rotation ticks, each row followed by its count of ticks:
The counts run from 0 to 536.
[117, 98, 159, 140, 133, 127, 110, 135, 144, 118, 161, 115, 122, 137, 97, 148, 108, 146, 114, 121, 134, 97, 56, 74, 103, 109, 137, 172, 106, 116, 96, 112, 98]
132
[139, 109, 139, 77, 115, 133, 105, 129, 123, 128, 162, 130, 128, 120, 100, 127, 158, 95, 107, 150, 113, 69, 109, 101, 182, 143, 115, 111, 86, 193, 175, 146, 134]
305
[175, 120, 131, 97, 164, 97, 118, 147, 131, 106, 126, 134, 93, 110, 110, 106, 113, 96, 147, 162, 120, 100, 72, 96, 123, 89, 168, 127, 132, 110, 140, 106, 148]
462
[103, 116, 149, 102, 107, 143, 116, 160, 82, 145, 183, 128, 107, 128, 153, 91, 126, 111, 125, 96, 158, 125, 128, 95, 200, 128, 93, 116, 93, 153, 142, 128, 131]
121
[108, 158, 129, 137, 172, 153, 83, 134, 115, 89, 135, 111, 114, 134, 127, 95, 131, 73, 127, 114, 137, 131, 104, 117, 84, 104, 182, 77, 144, 90, 113, 101, 158]
346
[123, 162, 95, 126, 89, 87, 106, 143, 129, 100, 133, 149, 152, 141, 136, 165, 195, 132, 118, 122, 111, 130, 130, 113, 82, 148, 131, 170, 140, 134, 148, 102, 171]
65
[148, 126, 156, 77, 133, 67, 108, 153, 128, 105, 147, 119, 127, 153, 102, 134, 168, 100, 113, 111, 127, 107, 127, 90, 137, 110, 107, 171, 117, 150, 151, 88, 168]
464
[131, 169, 133, 118, 177, 99, 88, 153, 110, 132, 116, 122, 103, 127, 124, 139, 131, 72, 171, 142, 126, 113, 105, 108, 115, 136, 152, 105, 130, 103, 152, 59, 114]
350
[102, 138, 100, 108, 140, 64, 134, 152, 130, 163, 167, 127, 97, 130, 112, 165, 100, 122, 122, 178, 149, 84, 115, 111, 123, 128, 144, 170, 105, 102, 132, 87, 97]
431
[120, 191, 94, 95, 101, 120, 100, 104, 156, 159, 132, 122, 162, 103, 109, 163, 127, 132, 79, 135, 123, 77, 146, 99, 140, 133, 153, 111, 126, 122, 92, 133, 144]
36
[152, 127, 101, 119, 88, 128, 129, 135, 155, 125, 159, 152, 99, 129, 89, 146, 130, 149, 164, 135, 86, 105, 88, 103, 114, 138, 175, 150, 95, 125, 91, 186, 139]
145
[112, 132, 121, 150, 112, 127, 112, 155, 106, 142, 134, 154, 107, 83, 126, 184, 112, 160, 148, 119, 83, 119, 94, 102, 158, 142, 143, 166, 118, 123, 101, 155, 89]
402
[182, 162, 121, 124, 85, 140, 88, 116, 152, 90, 102, 136, 147, 128, 102, 150, 166, 118, 126, 131, 80, 105, 79, 116, 147, 142, 159, 138, 141, 156, 93, 161, 155]
480
[151, 139, 105, 100, 115, 158, 111, 137, 130, 130, 172, 163, 147, 132, 112, 102, 165, 122, 87, 133, 161, 102, 115, 110, 162, 140, 121, 113, 81, 144, 113, 172, 194]
301
[66, 149, 135, 112, 110, 140, 107, 152, 91, 112, 144, 131, 88, 108, 142, 98, 108, 81, 149, 101, 144, 166, 112, 91, 110, 122, 146, 81, 116, 92, 119, 115, 116]
234
[165, 119, 133, 120, 154, 157, 111, 140, 134, 141, 150, 136, 88, 111, 104, 153, 116, 147, 140, 145, 119, 91, 116, 99, 169, 116, 207, 113, 131, 100, 114, 188, 163]
3
[117, 126, 104, 140, 100, 119, 120, 137, 119, 128, 143, 145, 125, 123, 142, 183, 129, 168, 141, 64, 98, 131, 94, 105, 175, 147, 142, 171, 119, 155, 125, 168, 105]
403
[120, 122, 107, 149, 128, 115, 135, 175, 102, 140, 173, 124, 85, 133, 130, 122, 116, 153, 136, 113, 75, 113, 66, 126, 124, 93, 154, 146, 122, 106, 97, 145, 88]
136
[123, 133, 159, 91, 106, 136, 107, 131, 148, 123, 170, 112, 115, 153, 100, 133, 150, 115, 105, 116, 126, 94, 165, 82, 177, 127, 150, 130, 118, 161, 140, 183, 175]
5
[134, 143, 122, 142, 107, 156, 117, 118, 129, 102, 168, 138, 109, 114, 102, 117, 135, 141, 115, 122, 89, 99, 94, 142, 158, 101, 161, 145, 140, 126, 55, 192, 144]
295
[111, 106, 145, 148, 152, 162, 88, 168, 99, 121, 157, 128, 111, 116, 128, 102, 98, 119, 128, 95, 170, 128, 70, 112, 149, 108, 131, 105, 82, 80, 88, 134, 123]
123
[114, 125, 104, 113, 162, 105, 115, 116, 102, 104, 135, 128, 137, 141, 150, 107, 117, 118, 109, 93, 75, 131, 60, 84, 75, 93, 169, 113, 148, 140, 159, 109, 119]
55
[135, 163, 131, 130, 134, 124, 98, 49, 122, 85, 169, 116, 140, 139, 141, 147, 138, 111, 142, 112, 102, 96, 111, 149, 149, 143, 159, 150, 133, 148, 91, 149, 158]
184
[102, 96, 153, 148, 145, 170, 80, 142, 125, 96, 131, 119, 115, 141, 134, 134, 111, 121, 124, 83, 116, 148, 105, 77, 113, 122, 190, 125, 148, 103, 149, 137, 124]
531
[103, 195, 119, 158, 130, 127, 112, 170, 97, 144, 147, 104, 156, 116, 154, 102, 129, 112, 101, 146, 115, 136, 107, 124, 81, 112, 129, 127, 154, 95, 107, 81, 96]
504
[93, 107, 139, 157, 105, 186, 84, 113, 128, 95, 192, 142, 126, 130, 156, 109, 135, 114, 115, 139, 178, 130, 120, 112, 154, 140, 151, 145, 114, 143, 161, 160, 152]
266
[121, 187, 105, 126, 117, 109, 117, 139, 82, 140, 129, 143, 123, 84, 162, 139, 117, 121, 164, 103, 71, 142, 108, 140, 139, 134, 133, 119, 140, 111, 70, 128, 111]
217
[156, 144, 137, 131, 92, 97, 117, 167, 158, 114, 172, 144, 131, 127, 97, 179, 163, 143, 108, 142, 133, 89, 122, 132, 164, 131, 95, 193, 118, 147, 122, 138, 156]
288
[140, 149, 111, 90, 130, 91, 138, 176, 94, 128, 180, 119, 123, 153, 114, 82, 149, 99, 115, 102, 126, 102, 96, 115, 140, 110, 97, 109, 114, 163, 156, 101, 148]
314
[127, 151, 123, 154, 76, 162, 89, 158, 126, 110, 132, 156, 107, 76, 131, 144, 132, 114, 139, 157, 134, 132, 107, 137, 139, 145, 144, 137, 126, 79, 62, 164, 129]
110
[99, 113, 161, 158, 167, 154, 87, 110, 93, 92, 148, 108, 125, 105, 186, 116, 108, 90, 132, 138, 145, 139, 88, 112, 123, 132, 154, 142, 141, 99, 143, 91, 96]
89
[144, 174, 77, 112, 110, 128, 111, 88, 137, 146, 146, 130, 163, 156, 137, 135, 149, 113, 133, 152, 137, 101, 111, 97, 153, 188, 165, 114, 105, 183, 158, 121, 149]
335
[117, 212, 83, 119, 99, 117, 118, 137, 126, 137, 141, 125, 124, 135, 107, 138, 182, 93, 141, 139, 136, 98, 150, 156, 124, 146, 136, 98, 109, 115, 77, 115, 159]
332
[133, 199, 132, 123, 101, 85, 102, 187, 148, 109, 116, 124, 161, 126, 128, 129, 144, 90, 93, 139, 115, 120, 113, 95, 110, 120, 86, 147, 161, 131, 151, 75, 142]
207
[100, 144, 162, 128, 119, 145, 67, 198, 122, 113, 92, 110, 103, 95, 110, 146, 117, 96, 105, 133, 144, 131, 127, 80, 137, 125, 122, 114, 126, 86, 121, 100, 119]
384
[134, 154, 142, 143, 172, 113, 102, 98, 105, 90, 137, 106, 131, 130, 148, 115, 105, 80, 133, 113, 87, 110, 42, 116, 154, 123, 134, 116, 148, 161, 155, 91, 122]
201
[169, 152, 132, 121, 136, 75, 96, 125, 117, 120, 128, 134, 157, 112, 154, 174, 132, 128, 144, 86, 85, 129, 66, 99, 139, 146, 125, 168, 121, 155, 149, 87, 122]
210
[155, 135, 105, 111, 154, 142, 119, 102, 116, 138, 169, 155, 103, 100, 137, 112, 102, 108, 150, 143, 130, 99, 71, 137, 177, 129, 152, 113, 76, 106, 70, 160, 132]
299
[108, 108, 107, 159, 113, 97, 119, 173, 153, 90, 168, 148, 112, 165, 89, 150, 145, 123, 129, 145, 141, 98, 74, 115, 118, 127, 108, 166, 121, 164, 162, 95, 145]
429
